One turn moves each row of this set onto another row. After a few examples, where does it send each row asked below?
Kop: [-12  18  31  12   3  11  21 -21   4  20  -5  -8   0  -3  17  -5 -15  53
  22   3 -11 -10  18 -15]
Kodes: [-12  -1 -11  19 -24  -3   1  -3  24   3  -6 -18  27   8  -1 -13  30  21
  -5 -11   0  23 -12  -9]
vak: [ -2   7  11   5   1  25   4   5  -9  29  16  14 -16   8  -2  -4  -9 -15
 -47   5 -10 -25  -3  -7]
Beku: [-15  -3  -7  26 -17  -2   7  -6  25   3  -5 -26  27   3   5 -21  23  22
 -14  -7  -9  21 -19   4]
Buge: [ -3   1 -17  17 -31   5   9  -2  20  12  -6 -13  23  11   2 -16  33  16
 -16  -8   3  22 -12   2]
nusiv: [-23   8  26  17   1   5  30 -19  -4  23   2  -5   3  -3  11   1 -22  46
  22   5 -23  -6  11 -18]
gesu: [-18  12  28   9   2  11  14 -23  -1  21  -2   1  -7   1  17   8 -16  51
  15  -1 -17 -18  27 -19]
Koli: [-15   3 -11   7  -3 -16  -9 -16  -3  -4  16 -20   0  19  27  14   8  37
  12  10  23  -9   4  14]
samef: [ -3   2   6   3  -1  26   9   0  -4  27  24   8 -21  -8  17  -5   0 -20
 -46  10   4 -13 -11  -6]
Rumo: [  0   1  13   7  -2  27   0 -13  -9  26  19  17 -17  -6  -4 -10  -6 -17
 -40  14  -3 -26  -2 -12]
selo: [-21   4  32   8  -4  22  20 -21   0  22   3  -3 -11   6  19  -3 -17  50
  10  -2 -29 -13  22 -13]
fov: [-10  12 -17  15 -27  -7   8   4  19   7   7 -19  13   5   4 -26  27  18
 -16  -7  -2  29  -9   1]
fem: [-21 -21  13  11   5  13 -14  -4 -15 -16  27  -5  -1  12   0   1 -12  18
  12  22   9 -35   6  -7]
Neru: [  2   2   5   2   3  22  -2  -4  -9  19  27  16 -11  -5   4  -5   3 -21
 -45  10   7 -19  -2 -13]
Vabi: [-20 -11 -11   3 -31  13 -30   3   0   0   8  -2 -16  32   9  19  13   5
  -7  18   7 -12  -6  -5]

Beku goes to samef
fem goes to Koli
And these:
Kop goes to Buge
gesu goes to Kodes
nusiv goes to fov

One turn moves each row of this set onto another row. After a few examples, where does it send each row asked below?
fufof: [-38  -4   7  11   9 -11  -1  -2   2 -13   2  32 -14 -15  13   2  14  13
  16   6 -18   4  -2   4 -20  17  13 -27   4  19  -1   0  13]
lipem: [ 11  21  -7  29   5  33 -11 -41   4  -7   0   7 -18  42 -15  16   2   6
   2  27 -15  -1   8  -2  -4  11   1  18   9   7   1 -12   4]
Kan: [-56  25 -18  18   8  13  -9 -18   5  14  -6 -16 -11   7 -18  -5  -7 -30
   4  -3   7  -3  -3  27 -10  21  12  -7  33   5   0 -12  -8]
piri: [ -4  17 -14 -16   3  22 -34 -19   7 -26   6   5 -23   8 -22  -7 -45  -6
 -14  -6   1   3   2 -15 -10  -4  18 -15  43  30 -11 -11   6]
fugu: [  3  11 -33  -7  11  17 -25 -19   1 -31 -15 -16 -19   0   9  -2   3 -21
  -9  15 -15  26  -6 -17 -24 -31 -29 -17  12   4   1 -19  -2]
nibu: [ 27   1 -15   3  15  17 -21 -10   5 -24  -8 -12 -25  -4  18  -2  12 -23
  -6  17 -31  25  -4   0 -22 -16 -28   5  37   9  12 -15   2]
lof: [ -7  -2 -16   9   3  32  -6   2   4   1   0 -19 -16 -15 -22  -6  11   4
   6  23   7  32   6 -18   1 -24  -7  -6  46  -2  -6 -20   1]
diza: [-12  -4  14  21  21   0  -5 -11  -1  -7  -6  27  -3   2  13  12  29 -12
   7 -15 -13   6  -3  21 -10   6 -38  13  -1   1  -4 -19  -7]
zasa: [-26  20  12  11  20 -15 -19  -1   8  25  -2 -13 -17 -16  -9  22 -19  16
   6 -25 -26  30   8 -13   3   1  -9 -16  26   2 -11 -19  -2]
Kur: [ 13   1  24  24  15  -5  -4 -26   2   2   4  -1 -21   8   3  -3  12 -26
  13 -12   5 -23   3  13   1 -19 -24 -15   3   9   4  -5  18]
sab: [-47  20 -10  15   9   9   0 -18   5  19  -4 -10  -9   9 -10  -8   0 -33
  11  -2  10 -10  -5  25 -13  23  16  -9  40   5   5  -7  -3]
Pegek: [  5  15 -15  -8  11 -37 -20 -28   6  -5  -5  16 -11 -22   9  13 -22   6
  -3  -7  27  30  10  13 -16  -5 -26  -8   4  12  -4 -24   6]
foze: [ 11   3 -20 -40  13  26 -19 -19   5   5  -3   1 -16  -2  -4  -1 -13  -4
  -5   1  -6 -13   1 -29  -9  20  12  -1  46  13  -6  -9   0]
Mase: [-10   9 -16 -27   6 -17  -5 -40 -11 -25 -10  -7  -7   5  19   8  -5   6
  13  -2   5  15   3  13 -20 -21 -25 -28  58  -9  15  -7  -1]
zeni: [-14   7 -22 -26   8  -8 -14 -41  -7 -17 -14 -19  -9  -3   8  15   1  11
   1  -2  -5  34   8  24 -11 -15 -33  -4  51 -15   6 -20 -12]
Pata: [ 21  -9   3 -14  10   3 -18 -32   9  -6  -2  -2 -11 -10   6   6  -6  26
 -11   6 -10  11   8  14   3 -28 -46  18   9   5  -2 -16  -2]
Nipu: [  9  -5   0 -19   3  26 -22 -28  19   9   4   9 -16   3 -21  -8 -10  -8
 -14  -7   5  25   7   1  -1   0  18  11  45  23 -23 -24   2]
luk: [-15  16  -7  16  14   4 -23 -30  -3  -8  -6 -21 -20   4 -16   7  -2 -18
  -2 -12   3 -14   5   2   7 -24 -35 -16 -25   0 -10 -17   4]
Gufi: [-24  35  -1  -2  12  32 -19 -18   0  -8   0  11 -25  40 -13   6 -26  12
   5  12  -8  18  -4  28 -10  30   9 -24  47  14  23  -1   2]
rul: [-19  23 -34 -20  13   6   1 -26  -4  19  -7   5 -13   7  -4  10 -20 -10
   4  31  14  20  -5  33  11  27   0 -31   9  -4  -3 -13   8]
fogeb: [  9  23 -23  -5  17 -33 -30 -16   1 -17  -5   5 -19 -28  11  21 -34  11
  -7  -4   5  17   9  11 -18  12 -33   2  13  12   9 -18   3]
baguz: [-30  26  -6 -12  11  39 -18 -29   6  14  -7   7 -17  35 -20   9  -5  13
   0  11  -1  38   1  32  -1  27   5 -12  32   4   5 -16  -7]
Tugid: [-21   9  10  -4  20  53 -15 -17   4 -18  -4  15 -16  -3 -19  -2 -22  12
   7 -18  -7  -9   4  30  17  34  -4  -6  17  12  16 -10   5]
Vefe: [-52  -2  -9   8   9  -2 -13  -6   4 -10  -5  19 -13 -21  -1   9  16  19
   3   6 -22  21   2   6 -12  16   5 -14 -13  10 -14 -13   1]
karo: [-47  25 -14  20  11  12  -9 -12   3  11  -3 -16 -15   6 -12  -4  -9 -30
   6  -1  -2 -12  -5  27 -12  29  13  -3  45   6  10  -6  -5]
foga: [-16  21  23  17  19 -22 -14   5   6  16   5  -5 -20 -12   0  16 -27  12
  13 -25 -26  17   5 -12  -4   2  -3 -25  40  10   2  -7   7]
mataf: [ 15   1  -8 -27  12  -3 -12 -30  -2 -16  -4   1  -9  -5  16   3 -16  25
  -1   9  -1 -17   1 -11  -7 -28 -43 -10   6   3   6  -2   4]
zeku: [ -5  25 -16  -4  13  -1   4 -16  -5   5   4  15 -21  11   4   3 -33 -14
  11  29   9   9  -8  43   5  27   8 -35  32  10  13   1  20]
zoz: [ 18   1  -6   3   6   8 -12 -21   6 -27  -6   3 -18   7  17 -14  10 -29
   0  12  -5  29  -7  -3 -27 -40 -18 -22  29  15   3 -14  11]
pofi: [-30  15   9  34  14  -4 -18 -10  -5 -39  -2  27  -9  11   1   8  -5 -12
   1 -19  -7   7  -5  20 -15 -12 -35  -8  -8  13  -4 -15  -3]
Lef: [  2  24 -15  19   5  31  -7 -45   0  -8  -4   8 -14  45 -13  15   1   6
   5  28  -6  -9   6 -15  -7   6   1   3  -1   3  -1 -10   3]
doka: [-23  17  15   2  19 -22  -7  -4   4  28  -2  -4 -12 -12   2  16 -14  12
  17 -23 -13  17   4 -25  -4  -3  -4 -34  26   1  -8 -12   4]
bif: [-22  14  -6  13  25  -2 -13  -3 -14 -29  -9  18  -8   2  17  18   6  -8
   9 -11 -20 -22  -9  -3 -19  14 -41  -5  -5   0   9  -7  -8]
tomol: [-23  25  -6 -25  15  32  -4 -27  -1  15  -8  14 -14  38  -3   5  -1  10
  14  15   4  10  -6  12 -10  33   9 -31  37   1  17  -2   0]
Bib: [-32   7   3 -15  18  53 -11 -27   4  -9  -9  16  -8   0 -22  -3 -14  11
   8 -19   7  -4   5  22  18  25  -4 -16   1   6   5 -15   2]
dugel: [ 24  10  -7  -9  17 -38 -13 -19   4  -1  -2  18 -14 -25  24  14 -16   6
   4  -4  15  14   8  13 -20  12 -26   0  23  12  11 -14  10]
Damev: [ -6   8 -12  22   3  28 -13  11   0 -21   6 -18 -24 -12 -22  -8 -12   4
   5  22  -1  23   4 -15  -4 -25  -4 -12  58   9   6 -11   7]
solak: [-10  26 -25   1  15  10 -11 -14   0   8   1   0 -24   3  -9  13 -33  -7
  -5  29  -7  28  -2  55  14  34  -2  -9  26   5   5 -13   8]
Gede: [ 11  12   4  27  23   6 -25 -13  -3  -9   1 -25 -32  -4  -4  13  -3 -16
  -1  -8 -27 -27   6  13   6   3 -37  10   5   4  13  -6   5]
Lak: [ -4  11  -8  -9   6 -13 -16 -33  -6 -33  -4 -11 -17   2  11   9 -14   8
   4  -5 -10  28   7  34 -16 -18 -26  -8  70  -1  19 -10  -2]
Lav: [-38   1   3  24  11  -3 -18   6   4 -23   4  20 -24 -21   3   9   3  19
   4   6 -39  14   2  18 -14  25   6  -4   8  21   1  -5   6]
Bur: [ 19   4  11   0   6  -5 -21 -26   5 -32   7   6 -17  -1   6  -2 -32  23
  -7   3  -4   0   4  14  -5 -40 -38  -3  18  19   7  -3   9]
vutu: [-19   4  16 -12  18  47  -3 -23   3 -11  -4  26  -9   3 -11  -9 -14   7
  16 -19   8 -16   2  23  12  27   2 -22  15  12  15  -6  11]
Nire: [ -2   2 -16   4   6  25   0   8  -4  -7   1 -14 -17 -12 -10  -9   4   2
  16  25   7   7   1 -32  -8 -19  -3 -22  54   0   8  -6   8]
Pifis: [  9  23  -2  30   2  27  -6 -42   2 -14   3  15 -17  48 -12  10  -4   3
   7  26  -5  -7   6  -5  -9   2   6   2  10  11   4  -6  10]

lof goes to Damev
doka goes to zasa
Pegek goes to fogeb
And these:
Bib goes to Tugid
luk goes to Gede
diza goes to pofi
Gufi goes to tomol
Lav goes to fufof
zeku goes to rul
foze goes to Nipu
Pata goes to Bur
karo goes to sab
Pifis goes to Lef
zeni goes to Lak
nibu goes to zoz

One turn moves each row of this set onto another row. After a few examples, where does it send each row asked below?
Perim: [-11   3  -3  11  13 -20   3   2   7   8  -6   2  13  19 -41   6   7 -11
   6 -17  -9   3  -3  -4  18 -23  20  -7   9   6  -1   9]
fodi: [  7 -34  -9   0  19 -14 -27  -3 -11  11 -19 -20   1 -22  21   1 -11   4
  -1   5   9   8  -2  21   2  -4 -16   2 -25 -20 -12 -25]
tebu: [ 16 -13   1 -10 -29  52  -3  25   6   3  15  26  13   2   2  -2  -9  13
  18  -6  -7 -10  12  18 -21   2   9   8  -1   5  -4  -8]
Fozo: [ -6 -28 -14  -3  18  -5 -24  -9  -1   8 -17 -29   0 -13  22   2  -8   0
  -1  -6  14  13  -4  18   7  -8 -14   1 -23 -22 -22 -29]
Roz: [ 15  -8   3 -15 -28  63   5  20   5   4  15  14  20   6   3  -2  -3   9
  15  -5  -1  -5   1  13 -12   4   5   7  -3   5  -5  -6]
Sinev: [  3   9  -1   9  15   6   2 -33 -24   5  32  -3 -14  -4  17 -17   6   2
  11  15  18   3   2  -1  -4   4 -14   4  21 -15  13  11]
vafo: [ -2  15   5  -2 -21 -11   4  16   3   4  -8   8  16  47  33  -4  -6  11
 -15   4   4 -13   2  -6   6   9 -20   4  -4  25 -18  -7]
nazod: [ 16  -6  -1  -8 -34  55   1  26   5  -1  18  20   8  11   4  -6  -1  12
  17   4   4  -6   4  15 -21   5   2   5 -10   6   3 -11]
lebut: [-13   1  -7   6  10  12   6 -44   0   6  23   0 -14 -25   8  -1   5   1
   3 -12   2   9  10  -4  -4   2  -2   4  33 -22   2   3]
neved: [  4   0  -5  20   2 -34   2  11   3   3 -10  12  -2  10 -45   4  12  -3
   4   5  -7   0   0   0   3 -17  13  -7  -4   6  23   4]
sut: [ 10  -1  -9  15  15  -1  10 -27 -11   2  12   2 -29 -25   7 -21   6  26
  12   1   7   6  19  11 -19  -6  -2   1  20 -18   9  12]
rosu: [  4 -28 -10   0  18 -11 -30  -7  -8  11  -9 -20  -2  -9  27   6 -10  -8
  -1   5  23  10  -7  11  -3  -2 -16  -2 -26 -17 -15 -32]
kozav: [ 26  -5   6   0 -13 -18  17  21   8  11 -31  16   6  17  22   0  -7  32
 -19  -5   0  -9  15  -1 -21   3  -1  -2  -4  28 -18  -3]
dov: [  7   9   0  13  10 -18  11   3   0   8  -2  -3   7  28 -37   7  17 -16
   2   3  16   8 -16 -14   5 -15  13 -14  -6  12  13   5]
pezaz: [ -5   0   4  -8 -31  -2  16   4  22   8 -29   8  20   6  15  16  -2  15
 -30 -12 -18  -5   6  -8   8  12 -12   7   5  18 -16 -13]

dov goes to neved
vafo goes to kozav
nazod goes to tebu
And these:
fodi goes to Fozo
Sinev goes to sut

One turn moves each row of this set onto another row. After a few examples, where does it send each row asked below?
gake: [ 13   3 -20  -9  26  20   0  20  30  -4   6  10 -43 -15]
roba: [ 11   2 -16  -7   4  10  11  10  44   1  -7  -1 -26 -11]
Piv: [ 22  28 -46 -24  19  12  -6  27  -3 -11  -1   6   7  10]
guda: [ 18  17  -6 -24  20   1  -3   4 -13  -4  16  57 -13 -13]
dop: [ -2  20   5  -9   5   0 -12 -12  -8 -11  21  42 -12 -21]
Nek: [  4 -11 -25 -13 -15  13 -18  31  -3 -22  -6   2 -10 -12]
pegu: [ 29  13 -17 -15  14  -8  -6  16  44   5  20  23   2   6]
lel: [ 34  39 -20   6  28   9   0  12  -3 -11  -6  10  12   0]
sezo: [-14   3  -2 -36   1  29  -8   8 -19  -6   6  11 -25 -10]
Kugom: [ 20  18 -16  -8  18  26   1   2  -8  -9  -6   5 -44 -22]
tum: [-10   0 -17 -19  26  -7 -10   2  17   1 -13  40  -2 -13]
lisu: [ 29  26 -12 -24 -11  29   7  14  14 -24  13   6 -33 -10]
zarut: [  3  10  13   3  19  -1 -16   2   6  27  25   8  -2  -8]
bon: [ -3  -7 -15 -45   5  11 -10  18  11   5  21  11   8  19]
Bure: [ 23  30 -31 -42   3   4  -4  10  14 -16  -3  -1   2  11]
rab: [  2 -16  -4   6  29  14  23  22  -5  -6   9  13  14  -2]
kiben: [-15  -4 -12 -27  17 -12 -15  35  17 -18  10  16  -6 -17]
mono: [ -7 -20 -15 -23   7  29  14  18 -17  -2  10   1  -3  -5]
Dis: [  2   0 -23 -40  14   4  -2  16  13  -1  26  47  -1  -2]
papif: [  0  -8 -11 -19   1  31  13  27  17 -20 -19   6  10  -6]
kobor: [ 32  16  -9  -1 -21  14  -8  12 -11 -10  -9  12 -28   6]
nele: [ 23  19  12 -15   2  37 -16  29  -2  20  17   6  -2  -5]
ponef: [27 34 12  0  8 -9  9  9 -5 -2  3 18 -9 23]
vama: [ -2  19  21 -12  28 -17   3  25  19   0  18  15  -3   4]
zagim: [ -8  -7 -12  15  10  -3  20   3   5  -9   0  17  14 -11]
pesez: [  8  26  -9   3  12  14   8   4 -26 -23 -10  15 -14 -24]
Mobo: [ 24  20  10  -3  16  19 -11  26  33  16  23  22   9  -3]
bez: [ 32  25  -1  25  15   5  10  16  18  -6   2   8   2 -17]
zome: [ 12  25  18 -26  -6  25 -19   9  -6  -1  22  -5   9  -1]
ronil: [ 27  36 -18  -9   7  -2   3   2 -18 -10  32   2   6   8]

rab goes to gake
lisu goes to ronil
And these:
Kugom goes to lel
bon goes to sezo
dop goes to zagim
ponef goes to vama

